Each row has a name. Each piece below is followed by the name of the row it came from, unless a question asks for something else. Each question is about the rows just above it. Places in a row count from 1.

[134 182 128 164] -> dileg
[107 122  78 143] -> vaba
[ 77 143 122 107] -> morik
After [182 128], its row goes on with => [164]
Put [ 78 143 107 122] back in order: which row is it? => vaba

[145 132 113 122 127 130 133 119 120 139 131 145 135 144 114 133 120 139
 115 129 107 133 130 110 110 145 148 109 120 128 134 135 131 124 140 115
 146 129 140] -> degu
[133 137 118 109 137 125 138 117 123 118 117 139 114 141 124 140 130 151
 121 131 126 131 122 100 121 148 143  89 143 126 133 134 139 112 102 121
 142 127 136] -> Nudi
[124 139 125 119 137 122 141 126 126 116 119 131 113 134 129 137 132 147
 128 129 131 131 122 111 128 143 130  96 145 126 132 136 138 115 104 131
 129 127 127] -> refo
[103 149 141 146 141 110 152 154 132 118 128 112 107 124 141 133 134 138
 150 125 142 131 125 134 139 140  98 100 153 126 131 146 138 122 113 159
  96 127 103] -> Vafil
[140 141 111 114 135 124 144 117 118 127 122 146 120 149 117 142 125 155
 116 130 112 134 125  95 111 157 148  80 137 126 137 141 140 113 117 119
 146 129 140] -> tisu
[106 142 142 148 136 116 143 152 134 123 132 111 116 120 140 127 132 129
 148 125 141 129 127 141 139 131  98 119 144 128 129 140 132 127 123 155
  98 126 105] -> zase
[139 144 114 133 133 122 147 129 118 140 135 142 129 147 116 136 120 146
 122 128 105 137 130 108 108 155 137  91 128 128 138 147 135 121 143 128
 133 129 132] -> Suso
[103 149 141 110 137 125 152 154 132 118 128 112 127 124 141 133 134 138
 150 125 142 131 125 134 139 140  98 100 153 126 131 146 138 122 113 159
  96 127 103] -> tuto
[125 141 126 135 134 121 143 136 125 131 142 120 122 135 127 132 126 138
 131 128 122 132 128 122 123 143 123 104 135 127 133 141 135 124 130 137
 121 128 123] -> Vinok
[116 145 134 156 132 117 143 152 134 122 141 120 126 128 131 127 125 129
 142 124 123 133 131 140 127 139 105 116 131 129 132 147 132 131 148 151
 102 127 110] -> fimi
[126 134 124 114 137 123 137 122 126 116 118 132 114 135 129 138 131 145
 126 130 132 129 122 109 129 142 135  99 143 126 132 132 137 115 103 126
 134 128 130] -> Nus
Go on from [141 120] to the end of its row. => [126 128 131 127 125 129 142 124 123 133 131 140 127 139 105 116 131 129
 132 147 132 131 148 151 102 127 110]
The rest of the row after [127 132 129 148 125]: => [141 129 127 141 139 131  98 119 144 128 129 140 132 127 123 155  98 126
 105]
Go on from [143 152 134 123] to the end of its row. => [132 111 116 120 140 127 132 129 148 125 141 129 127 141 139 131  98 119
 144 128 129 140 132 127 123 155  98 126 105]
After [109 137 125], its row goes on with => [138 117 123 118 117 139 114 141 124 140 130 151 121 131 126 131 122 100
 121 148 143  89 143 126 133 134 139 112 102 121 142 127 136]

[110 161 162 112  92 136  99 159 133] -> raf
[158 100 103 179 160 158 175 102 158] -> namu
[161 162 132 136 159  92 112 110  99] -> duri
[136 158  96 122 132 102 129 116  91] -> zem
[ 94 151 149  90  93  95 100 153  94] -> tis
[159 110 162 136 161  92 133  99 112] is which row reordered? => raf
[ 92  99 110 112 133 136 159 161 162] is which row reordered? => raf

[153  80 109 147 132 130 108 129 136 122 125 125] -> bipu
[ 79  96 114  79 108 126 123 108  79 120  79 108] -> medu
[106 145 153 124 107  79 120  95 126 126 136 163] -> Kap
[130 131 136 109 108 153  80 129 122 125 125 147] -> nav
[110 107 124 132 112 129 138 128 131 132  87 129] -> kise
[114 108  79  79 107  79 120  96 126 108  79 123] -> benod
[124 122 144 130 139 122 131 122 154 125 154 154] -> firi
[109 137  90  97 162 127 150 106 133 140 128 129] -> lalod
[127 137 162  90  97 110 140 106 133 129 150 128] -> Rul
At which places does medu hold [79]? => 1 4 9 11
Which row holds these entries in another order? [ 79  79  79  79  96 108 108 108 114 120 123 126] => medu
Which row holds these entries in another order? [137 162  90  97 110 140 106 133 129 150 128 127] => Rul
[ 95  79 106 145 107 120 126 153 163 124 136 126] is which row reordered? => Kap
The rest of the row after [139 122 131 122 154]: => [125 154 154]
After [107  79 120  96 126], its row goes on with => [108  79 123]
[ 80 108 109 122 125 125 129 130 132 136 147 153] is which row reordered? => bipu

[166  85 122 147 181 144]  Koz
[105 145 130 105 128 130]  popit
[166  85 131 147 143 179]  Fefi
[150  92 131 108  97 170]  Gur
[143 179 147 166 130  85]  Kor
[150  92 131 108  96 153]  manod
Every place of [130] in popit: => 3 6
After [108  96], its row goes on with => [153]
Which row holds these entries in another order? [ 85 130 143 147 166 179] => Kor
Go on from [105 145] to the end of its row. => [130 105 128 130]
Put [143 179 166  85 131 147] back in order: which row is it? => Fefi

[116  97  81  77 159 166 142 171 115  98 144 162 116]  Vogum
[154 163  97 149 155 154  97 125  89 163  97  97 153]  Gota
[154 163 125  97  89  97 154  97 149 163  97 153 154]  Bener
[154 154 163 125  97  89  97 154  97 149 163  97 153] is which row reordered? => Bener
Every place of [154] in Bener: => 1 7 13
Which row holds these entries in another order? [154 153  97 163 149  97 154  97  89  97 125 163 154] => Bener

[ 88  88  88 144]  lefo
[168 168 168 168]  gedo
[136 123  85 146]  Tiso
[131 168 106 169]  Kiza
[113 129  81 156]  senif
[115 132 136 139]  zopa
[121 126  70 158]  Voduv
[158 127 169  97]  Pema
Every place of [88] in lefo: => 1 2 3
After [88 88 88], its row goes on with => [144]
[146  85 123 136] is which row reordered? => Tiso
Which row holds these entries in another order? [144  88  88  88] => lefo
At which places does gedo hold [168]? => 1 2 3 4

[136 130 134 133 136 133 138 122 132 132 140 132 134 133 131 136 135 132]  bet
[133 131 129 131 141 130 141 130 126 124 128 149 128 138 128 135 125 122]  lapu
[113 122 104 156 162 114 175 153 101 153 164 105 153 126  91 162 108 110]  makon
[140 120 141 133 132 142 136 118 139 130 135 142 142 138 143 133 138 140]  ramif
[148 122 147 125 122 140 128 111 141 123 129 140 147 136 147 129 150 147]  ded
[151 119 154 120 122 155 118 117 153 118 123 159 159 147 165 119 144 145]  sol
[123 120 119 146 153 133 156 129 122 144 152 130 122 136 118 148 113 119]  nef
[129 133 128 135 141 142 131 130 133 125 131 128 139 126 122 141 129 130]  lib
[122 126 122 149 149 127 156 125 123 146 153 125 121 128 116 150 124 127]  radeb
[146 125 144 123 127 140 128 120 140 123 130 141 145 141 146 127 141 138]  vufun
[147 118 148 126 127 146 129 118 143 124 128 148 149 144 154 125 141 142]  susa
[122 125 135 128 138 128 149 128 124 126 130 141 130 141 131 129 131 133] is which row reordered? => lapu
The rest of the row after [124 128 148]: => [149 144 154 125 141 142]
Every place of [153] in makon: => 8 10 13
Put [118 118 124 125 126 127 128 129 141 142 143 144 146 147 148 148 149 154] back in order: which row is it? => susa
Which row holds these entries in another order? [118 117 153 118 123 159 159 147 165 119 144 145 151 119 154 120 122 155] => sol

[ 97 171 111 144 144 130 131] = mil
[123  83 102 119 135 126 131] = barid
[153  83 102 120 135 122 135] = Dide
[106 118 103 138 125 127 130] = geked
[118 151 178 120 134 134 116] = Zuk
[119 117 103 135 102 129 129] = pupo
Which row holds these entries in another order? [135 153  83 102 120 135 122] => Dide
At which places does mil hold [130]? => 6
Go on from [120 134] to the end of its row. => [134 116]
At which places does pupo hold [117]? => 2
Go on from [118 103] to the end of its row. => [138 125 127 130]
Go on from [ 83 102 120 135] to the end of its row. => [122 135]

[116 126 133 115 116 124 114 123] = Zul
[121 115 159 121 116 116 128 121] = par
[182 114 159 130 120 140 182 120] = kugo
At which places does par hold [116]? => 5 6
Put [114 115 116 116 123 124 126 133] back in order: which row is it? => Zul
At which places does par hold [115]? => 2
At which places does kugo hold [159]? => 3
Put [120 140 159 120 182 130 182 114] back in order: which row is it? => kugo
Every place of [121] in par: => 1 4 8
Go on from [114 159] to the end of its row. => [130 120 140 182 120]

[135 125 133 148 111 128 175 116] -> zefe
[125 135 111 148 115 175 151 128] -> Luto
[125 135 111 148 115 175 133 128] -> fabet
After [111 128 175], its row goes on with => [116]
[128 133 135 125 115 175 148 111] is which row reordered? => fabet
[111 115 125 128 135 148 151 175] is which row reordered? => Luto

[166 127 143 126 113 100 132 113 114 163] = dabe
[158 129  97 175  97  99 142 128 115 150] = buz
[158 128  97  92  97  99 142 128 115 150] = ris
[ 97 129 142 158 128  97 150 100 115  92] = nema
[116 129  97 175  98 145 137 127  82 117] = bonuv
[136 115 127 115 102  82 117 127 111 115] = sifod
The rest of the row after [127 115]: => [102  82 117 127 111 115]
Which row holds these entries in another order? [ 82  97  98 116 117 127 129 137 145 175] => bonuv
The rest of the row after [158 129  97 175  97]: => [ 99 142 128 115 150]
Put [ 92  97  97  99 115 128 128 142 150 158] back in order: which row is it? => ris
At which places does sifod hold [115]? => 2 4 10
The rest of the row after [158 129]: => [ 97 175  97  99 142 128 115 150]

[133 113 125 123 115 142 119 146 132 109 119 144 136 159 128 141 137 110
 123 144 129 143 115 140 140 134 134 116 124 116 143 121 121 127 148 157
 131 126 133 115 126 145 108 119 133 140 134 131 143 133 138 116]  Gotu
[133 115 142 144 159 140 134 141 124 128 143 121 113 140 127 116 143 145
 136 119 146 148 133 138 133 116 115 132 134 157 109 116 108 137 133 123
 131 144 140 116 129 126 134 131 125 126 121 143 119 123 119 110]  Mugen
[115 115 141 149 143  98 125 115 157 124 121 148 139 116 150 133 151 132
 133 135 121 120 136 117 132 136 127 138 121 148 133 113 124 140 115 123
 130 141 116 132 124 124 117 143 108 130 127 118 109 146  96 147]  Disov
[127 136 142 168 149 144 153 116 106 121 136 140 107 139 124 148 132 111
 123 132 158  94 115 109 120 113 155 143 113 109 145 113 152 148 151 144
 155 120 139 103 159 166 140 124 132 134 116 122 143 124 143 127]  nupi
[134 137 136 138 116 112 120 119 150 121 133 156 140 106 153 147 121 127
 126 130 113 119 124 130 136 130 132 104 135 122 143 135 121 139 138 132
 129 135 110 141 139 128 124 115 133 135 133 106 113 140 109 161]  mobif
[154 145 140 137 117 139 122 135 134 120 156 150 127 112 149 145 107 137
 127 119 123 135 118 150 143 114 126  81 150 121 134 145 106 143 161 136
 129 141 119 138 151 131 137  94 152 137 133 112 114 126 120 152]  bis
[125 134 116 141 116 133 146 131 131 133 109 143 140 123 142 140 134 138
 115 132 145 136 115 137 126 143 121 119 143 110 133 129 116 157 108 127
 144 119 144 133 121 113 128 126 119 123 115 124 159 148 140 134] is which row reordered? => Gotu
Which row holds these entries in another order? [110 133 115 142 144 159 140 134 141 124 128 143 121 113 140 127 116 143
 145 136 119 146 148 133 138 133 116 115 132 134 157 109 116 108 137 133
 123 131 144 140 116 129 126 134 131 125 126 121 143 119 123 119] => Mugen

[133 111 131 111] : buko
[126 116 142  98] : bal
[ 90 153  71 147] : bok
[164  72  72  72] : Nemi
[117 129 118 126] : geri
[147  85 144  90] : vap
[126 117 130 118] : Kopig
[145  97 142  99] : Dubit
[144 153  92  99] : gani
After [153  71], its row goes on with => [147]
The row with [133 111 131 111] is => buko
At which places does bok hold [90]? => 1
which: [ 90 153  71 147] => bok
Put [126 117 129 118] back in order: which row is it? => geri
At which places does Nemi hold [72]? => 2 3 4

[129 125 124 118]  nenem
[125 126 126 128]  doziv
[126 126 126 118]  gukel
[129 117 117 125]  Gebor
Which row holds these entries in another order? [125 124 129 118] => nenem
[129 125 117 117] is which row reordered? => Gebor
Which row holds these entries in another order? [118 126 126 126] => gukel
Go on from [129 125] to the end of its row. => [124 118]
At which places does gukel hold [126]? => 1 2 3
At which places does Gebor hold [125]? => 4
The rest of the row after [126 126 126]: => [118]

[131 140 108 138 106  98]  bamak
[108  97  98 137 131 135]  biba
[ 92 119 178  72 165 117]  Ditur
[114 129 136 106 131 119]  nevi
[130 140 109 139 105  97]  Gufum
[118 118 128 118 125 118]  gizu
[108 135  99  97 137 131]  Gamig
[144  88  66 157  72  87]  Lif
Put [ 72  92 117 119 165 178] back in order: which row is it? => Ditur
Every place of [88] in Lif: => 2
Places of [118] in row gizu: => 1 2 4 6
Which row holds these entries in another order? [ 97  99 108 131 135 137] => Gamig
Every place of [87] in Lif: => 6
[ 97  98 108 131 135 137] is which row reordered? => biba

[145 127 135 126 126 138 136 145 140 127 130 145 117 130 139 125 121 135
 139 142 141 135 128 115 133 135 135 128] = Numov
[130 126 128 129 124 128 133 127 132 129 137 124 125 123 133 128 119 124
 127 128 127 123 133 126 127 118 124 126] = gevab
[116 117 141 167  98 136 106 129 178 126 169 125 126 102 145  98 137 121
 116 147 135 144 124 157  92 140 119  96] = dufi
[106 121 132 132 149 125 139 116 160 160 114 128 135 140 133 114 122 120
 102 102 139 119 144 134 107 118 136 169] = vukuz
[132 123 101 101 117 143 126 108 133 126 116 153 126 134 129 134 127 129
 126 110 113 119 142 123 119 131 113 151] = lila
[126 132 133 101 134 134 142 126 129 116 143 123 119 129 126 117 131 113
 120 153 110 127 101 126 123 151 113 108] = Zurim
[111 121 114 125 129 126 124 130 127 129 134 125 144 116 119 128 132 136
 117 120 118 137 136 120 124 137 122 121] = zerug
After [134 134 142 126 129], its row goes on with => [116 143 123 119 129 126 117 131 113 120 153 110 127 101 126 123 151 113
 108]
Places of [145] in row Numov: => 1 8 12
Go on from [124 157] to the end of its row. => [ 92 140 119  96]
Put [108 133 126 116 153 126 134 129 134 127 129 126 110 113 119 142 123 119
 131 113 151 132 123 101 101 117 143 126] back in order: which row is it? => lila

[126  82 131 161 132  80 135 137  80 124 163 149 132 138  82 163 137 145
 139  79 175 169] -> gevik
[100 103 104 157  95 114 154 151 106 110 150 162 110 150 112 157 152 146
 154 105 155 157] -> kubu
[178  99 168 157 171  93  98  89  95 158 144  80 170  93  96 151  84  92
  87  97 155 152] -> viro
[148 136 158 123 133  80 135  92 151 138 114  97 172  87 142 109  96 146
 139 141 110 108] -> nol
Go on from [145 139] to the end of its row. => [ 79 175 169]
Go on from [132  80 135] to the end of its row. => [137  80 124 163 149 132 138  82 163 137 145 139  79 175 169]

[151 123 124  98 145 123  98  99 124 129 125 125 123 144 148] = pef
[156 148 151 160  97 156 147 159  96  98  88  99 145 140  89] = sal
[156 145 148 161 101 156 145 158 100  97  87 102 146 138  86] = Fosu
[131 104 102 130 150 130 103 131 152 111 106 154 129 105 105] = Vula
[143 123 123 145 127 143 124 144 129 105  96 130 137 120  95] = mon
[115 130 130 115 121 115 127 114 122 127 127 122 118 130 133] = nitep
[123 148 151 125  99 123 144 124  98 124 123  98 123 145 129] = Zakul
[134 144 146 136 103 134 142 135 103 115 110 104 130 140 114] = Dor
[139 111 110 141 141 139 111 141 143 105  98 145 135 109  95] = deti
[123 148 125 123  99 123 123 129 124  98  98 125 145 151 144] = vobed
After [134 142], its row goes on with => [135 103 115 110 104 130 140 114]
At which places does deti hold [141]? => 4 5 8
Put [129 145 123  98 123 124  98 124 144 123  99 125 151 148 123] back in order: which row is it? => Zakul
[ 98  98  99 123 123 123 123 124 125 125 129 144 145 148 151] is which row reordered? => vobed

[106 151 128 128 108 145] = Vobun
[ 88 148 139 118 119 150] = lufad
[106 151 128 128 108 162] = guzo
[ 76 193 128 127 117 147] = gaba
[ 76 192 128 128  82 140] = taved
[ 76 192 128 128 114 140] = zosi
[105 128 146 128  83 155] = perir
Go on from [193 128] to the end of its row. => [127 117 147]
which: [ 76 193 128 127 117 147] => gaba

